Each row is where one point has got to under a steady rotation. How many ticks took it there?
The counts run from 0 to 110.
[ 69 182 178 100 124 155 176  96 154 163 137 158 101 154 106 158 117 116
 122  82 134 137 174 117 141 139 135 160 106  88 115 130 106 133 105 142
 122 188 115 140 120 144 123 161  93 156 147 131 128 148]
4
[143 102 131 159 157 124  80 101  90 123 159 117 138 155 120 129 164 136
 145 146 144 138 124 151 179 224 155 103 139 128 146 160 132 126 120 175
 151 100 144 135 158 108 129  93 157 134 124 148 112 105]
100
[131 166 183  97 125 143  79 141 167 152 137 124 119 173 122 144 157  94
 109 127 145 134 127  86 164 135 110 161 102 112 187 112 108 123 177  79
 133 133  87  66 129 147 169 116 114  99 119 111 131 137]
67
[121 130 137  79 102 110 146 142 129 109 148 161 103 145  95 155 129 155
 106 149 129 160  87  70  73 105 106 122 109 148  71 153 127 165 110 172
 157 134 146 130 144 112 113 129  99 169 139 114 109 168]
86
[ 92 149 136 122 110 148 162  88 128 108 156 130  64 153  79 168 106 122
 158 108 108 147 118 110  85 123 106 126 110 119 113 125  89 130  92 144
 119 134 179 141  96 107 109 156  78 137 138 129  97 127]
81
[163 101 113 140 120 124  78 159 115 118 170 168 177 135 156 132 161 126
 157 145 137 124  97 127 180 195 148 129 159  96 178 120 135 116 129 166
 168  98 128 150 132 146 119 132 133 127 126 119 101 106]
102
[ 88 100 158 152 159 123 135  88 110 141 139 101 135  78  98 155 115  72
 151 154 156  84 160 129 143 155 129 104 163  86 152 133 103 121 137 157
 164 135 112  81 163 100 180 152 100 155 139 154 127 136]
43
[148 108 109 150 113 151 108 115  99 103 164 131 122 134 146 139 152 169
 106 108  99 139  81 112 132 228 140 137 144  98 146 127 128 105 108 141
 129 117 102 117 128 151  55 118 126 103 153 127 117 118]
26
[139  75 155 110 120 108 115 139 120  90 194 149 142 143 137 110 192  96
 135 152 155 102  94 104 156 133 121  86 140 130 138 161 138 125 117 149
 161 126 148 100 133  89 144 109 156 170 106 124  94 138]
97
[154  78  97 131 149 171  99 135 120 117 166 137  96 143 124 145 140 112
 170 129  94 139 102 150 148 185 116  69 166 118 135  85 130 133 137 156
 153 144  97 125 130 119 119 150 104  85 132 170  86 106]
105
[113 116 128  99  92  93 121 139 137 125 165 139 141 135 118 152 172 159
  68 150 158 126  96  70 145 134 118 159 125 100  83 121 147 109 102 151
 144  88  97  95 157 141 128 132 120 170 152 126 112 164]
90
[172 122 165 145 102 144 113 107  94 128 168 145 147 120 166 117 158 129
 104 148  90 133  65  77 157 185 135 118 137 124 134 161 103 154 132 135
 151 107 134 117 152  96 118  98 130 121 134  98  91 122]
21
[126 124 144  93  92 161 168 118 152 130 127 150 107 140 169 132 118  92
 130  74 132 152 131 142 120 114 110 112 107 124 182 144 149 106  99 140
 167 148 138 153  66 178  94  88 128 164 128 133 174 152]
57
[118  63 136 137 166 142 123 158 129  93 118 103 156 125 104 142 121  97
 150 168 157 120 162 119  87 123 113  98 161 127 139 138  91 105 150 157
 133 110 128  59 121 144 142 179  64 126 121 145 146 161]
41
[105  86 176 114 131  91 136 104 100  99 191 141 162 136 142 114 192 124
 116 144 160  96 131 129 181 158 148 116 129 104 146 167 145  98 107 142
 141 121 156  99 143 118 135  92 144 178 119 138 120 135]
96
[121 154 166  92 131 142 101 136 159 172 119 111 118 164 132 136 137 141
 103 105 130 163 149 122 149 154 154 135  81 145 163 161 145 109 129 118
 156 141 102 152 117 180 113  64 151 140 135 126 188 149]
61
[ 92 148 156 107 119 113 172  86 109 133 150 146 123 135 148 153  92 160
 100 108 115 128 114  73 113 137 128 135 110  89  88 195 136 110  81 156
 123 164 137 106 132 116  70 128 103 146 153 126 127 160]
84
[154 112 107 147 149 134  94 108 110 165 107 104 130  95 128 147  73  89
 128 166 114 147 127 109 115 136 124  91 184 124 155 158 128 167 124 194
 179  95 126 148 144 125 154 130 105 132 148 137 138 114]
48
[144  94  89 152 106 149 106 130 121  91 151 117 111 119 130 158 160 171
 102 129  90 143  51 126 128 205 122 124 141  98 146 104 120 155 117 166
 155  87 117 139 137 145  79 120 114 102 120 114  99  82]
25
[110 137 174 150 109 159 149  99 111 114 196 127 115 149 101 108 191  88
  65 144 136 119 140 103 161 157 111 155 103 117 126 149  94 114 125 124
 126 103 141 101 130 100 177 101 114 158 148 117  93 152]
16
[114  88 157 133 130 142 151 130 125  90 140 110 115 123 103 126 161 180
 157  98 105 146 113 156 102 200 114  86 146 109 143 123 120 122 105 146
 143 149 150 133 109 184  58 137 110 101 116 127 146 124]
30
[ 77 150 156 117 172 143 148 110 130 165 128 114  90 157  90 157 103 137
  54 116 111 146 140 100 123 131 112 126  95 138  90 184 116 185 118 154
 113 163 120 109 139 102 106 118 128 180 114 152 143 155]
8
[115 141 130  96  98 124  99 173 180 128 125 142 107 173 113 158 152 112
 116 117 151 163 104 123 128 113 124 149  81 140 177 117 134 131 158 127
 174 112 104 130  96 176 155 119 145 163 103 109 156 136]
63
[119 113 112 102 143 132  87 193 177 126 103 115 106 176 134 157 147 133
  94 107 148 154 126 134 112 114 113 155  97 131 193 129 128 134 143 102
 121  93 120  95  84 189 116 112 138 128  87 136 166 129]
64
[155 107 141 124 134 161  84 113 128 135 152 123 146 130 155 142 142 144
 173 128 101 141 132 126 171 203 120 103 185 104 163 110 138 132 119 161
 149 147 105 127 128 163 112 140  82  69 150 161 110 121]
106
[105 160 167 116 100 131 123 151 150 150 140 150 144 146 120 134 129 142
  56 163 151 146 143  69 140 134 121 178 114 129 119 168 108 171 125 158
 111 106 128 116 146 151 145 113 105 170 144  98 145 159]
10
[132 180 148 137 117 152  95 121 124 130 153 143 124 185 104 161 102  86
 152 139 138 136  88  79 120 144 147 152  88 123 139 139  82 151 162 123
 147 136 178 121 118  95 152 148 126 134 117  82  92 103]
74
[149  80  89 138 146 154  83 158 111  81 168 177 171 160 150 121 136 122
 176 126 153 123 118 141 166 188 146 121 144 112 177 122 142  77 112 166
 133 107 137 134  97 136  93 130 143 135 124 131 101 112]
103
[114  97 134 165 136 156 144  88  93 106 162 106 115 130 147 128 155 119
  82 125 103 111  96 145 141 165 120 113 130 119 158 188 110 128 100 137
 113 115 187  93 123  96  97  92 132 149  89 138  89 111]
19
[114 112 146 166 137 149 121 130 142 140 141 111 122 155 120 141 162 140
  20 151 139 124 123  85 149 144 111 161 140 115 141 167 101 146 123 137
  79  70 115  67 154 129 128 112 100 131 144 140 108 136]
14
[139 125 111 124 138 179 155  81 148 155 144 103  71 130 135 141 104  94
 108  94 108 157 152 150 145 147 115  95 131 119 155 123 147 102 104 156
 161 130  86 163 103 139 118  95 111 140 161 181 124 143]
54
[109 101 135 110 166 117 127 140 119 116 148 149 158 117  81 146 136 117
 143 160 173  87 139 116 121 155 144 148 124 109 110 106 124  72 158 142
 171 143  72  75 140 109 143 172 154 165 135 123 151 156]
39
[ 81 146 154 130 124 135 151 150 140 123 143 151 146 167  98 135 145 131
  76 150 167 149 147 105 127 111 131 175  82 125 132 163 103 130 107 165
 104  72 150 122 120 149 129 116 115 205 127  99 145 143]
11
[119 144 130 126 112 158 151 108 105  98 147 138 111 170 129 151  88 129
 155 113 133 151 134  86  85 125 117 138 109  99 124 135  95  98  83 136
  99 135 189 125 100 134  79 165  54 112 166 106 104 141]
80
[107  87 181 119 114 113 123 117 117 126 160 102 163 112 142 134 192 151
  93 155 141 113 145 123 175 167 126 116 170  90 156 170 148 109 101 138
 113 101 152  90 164 147 137  96 117 147 131 149 125 142]
95
[166  90  62 126 117 171 116 143 152 122 133 147 117 125 146 156  84  62
 114 119 124 141 113 115 114  98  95 103 138 136 168 125 146 114 116 170
 164  81  99 145  76 146 107 129  96 148 157 134 116 129]
52
[108 146  86 151 147 136  97 126 104 126 117 126 128 163 101 184  94 139
 145 127 131 142 108 114 101 149 145 155 119  91 175 155  99 143 103 155
  96 102 167 113 109 139  79 154  96 121 108 107 108  96]
76
[103 114 112 151 138 146 127 156 152 127 146 118  98 163  88 156 169 119
  28 156 128 129  97  96 121 115 107 144 117 124 120 142 102 161 122 153
 105  75 111  82 128 117 136 126 119 165  97 150  95 135]
13
[135 134 129 125 115 159 135 105  94  89 193 145 115 150 122 120 163 151
 130 105 120 125  99 122 138 225 134 137 109 104 117 104 121  73 107 133
 138 165  95 130 116 128  72 126 135 110 162 124 103 136]
27
[108  98 150 124 133 123 124  95 131 133 128 125 169  65 151 142 112  76
 146 143 139  86 138  90 151 122 122 125 189  78 167 156 127 127 136 170
 172 119 111  72 156 119 171 152  98 142 126 136 146 140]
44
[148 107 159 107  92 138 135 156 136  68 161 138 113 146 111 120 168 157
 163 108  97 149  97 112 108 172 107  99 144 121 131  89 106 126 134 154
 155 139 130 131 113 167  98 154  86  95 144 114 119 143]
29
